[[138 149 118 110 109 117 143 140]
 [105 135 139 136 122 146 120 135]
 [110 122 127 146 110 129 135 143]
 [149 112 110 140 118 108 112 110]
 [123 128 142 138 149 145 119 109]
 [152 150 119 135 111 140 138 134]
 [133 140 113 124 125 120 127 130]
 [112 109 144 122 110 136 108 133]
 [112 123 130 115 135 151 107 140]
 [113 129 114 105 115 114 110 112]
 [114 108 110 108 125 110 137 111]
 [116 141 124 106 130 132 145 142]]
->
[[140 135 143 110 109 134 130 133 140 112 111 142]
 [143 120 135 112 119 138 127 108 107 110 137 145]
 [117 146 129 108 145 140 120 136 151 114 110 132]
 [109 122 110 118 149 111 125 110 135 115 125 130]
 [110 136 146 140 138 135 124 122 115 105 108 106]
 [118 139 127 110 142 119 113 144 130 114 110 124]
 [149 135 122 112 128 150 140 109 123 129 108 141]
 [138 105 110 149 123 152 133 112 112 113 114 116]]

[[127 131 129 136 138 123 149 156]
 [136 133 116 138 134 119 130 120]
 [143 134 136 147 132 125 124 123]
 [140 133 133 144 132 125 125 123]
 [144 135 128 149 135 121 126 119]]
->
[[156 120 123 123 119]
 [149 130 124 125 126]
 [123 119 125 125 121]
 [138 134 132 132 135]
 [136 138 147 144 149]
 [129 116 136 133 128]
 [131 133 134 133 135]
 [127 136 143 140 144]]

[[106 132 147 108 123 134 102 134 107 152 115]
 [145 127 113 151 117 106 145 105 139 112 126]
 [130 130 150 120 132 151 131 117 131 145 132]]
->
[[115 126 132]
 [152 112 145]
 [107 139 131]
 [134 105 117]
 [102 145 131]
 [134 106 151]
 [123 117 132]
 [108 151 120]
 [147 113 150]
 [132 127 130]
 [106 145 130]]

[[122 140 120 121 129 139 130 122 130 149]
 [127 134 126 127 130 131 132 128 128 140]
 [136 122 134 140 129 128 131 136 127 132]
 [140 122 136 140 125 130 123 138 129 118]
 [123 139 124 118 127 138 124 122 136 129]
 [144 119 136 139 115 142 109 141 130 112]
 [140 120 132 143 123 136 128 140 119 146]
 [134 129 132 128 122 137 116 131 137 109]]
->
[[149 140 132 118 129 112 146 109]
 [130 128 127 129 136 130 119 137]
 [122 128 136 138 122 141 140 131]
 [130 132 131 123 124 109 128 116]
 [139 131 128 130 138 142 136 137]
 [129 130 129 125 127 115 123 122]
 [121 127 140 140 118 139 143 128]
 [120 126 134 136 124 136 132 132]
 [140 134 122 122 139 119 120 129]
 [122 127 136 140 123 144 140 134]]

[[115 127 134 131 127 134 124 144 125 134 129 150 118]
 [157 129 140 126 141 137 134 115 132 139 137  99 155]
 [153 129 136 124 138 142 139 111 143 138 128 124 157]
 [129 126 123 143 126 114 126 143 115 121 148 110 120]]
->
[[118 155 157 120]
 [150  99 124 110]
 [129 137 128 148]
 [134 139 138 121]
 [125 132 143 115]
 [144 115 111 143]
 [124 134 139 126]
 [134 137 142 114]
 [127 141 138 126]
 [131 126 124 143]
 [134 140 136 123]
 [127 129 129 126]
 [115 157 153 129]]

[[126 117 135 121 107 128]
 [131 115 131 122 108 127]
 [110 135 150 122 120 134]
 [123 132 133 127 130 130]
 [123 129 135 126 126 130]
 [118 123 144 121 110 131]
 [114 129 149 122 115 133]
 [122 120 141 121 110 129]
 [126 125 131 126 122 129]
 [122 131 135 126 127 130]
 [125 126 133 126 122 129]
 [124 128 134 126 124 129]]
->
[[128 127 134 130 130 131 133 129 129 130 129 129]
 [107 108 120 130 126 110 115 110 122 127 122 124]
 [121 122 122 127 126 121 122 121 126 126 126 126]
 [135 131 150 133 135 144 149 141 131 135 133 134]
 [117 115 135 132 129 123 129 120 125 131 126 128]
 [126 131 110 123 123 118 114 122 126 122 125 124]]
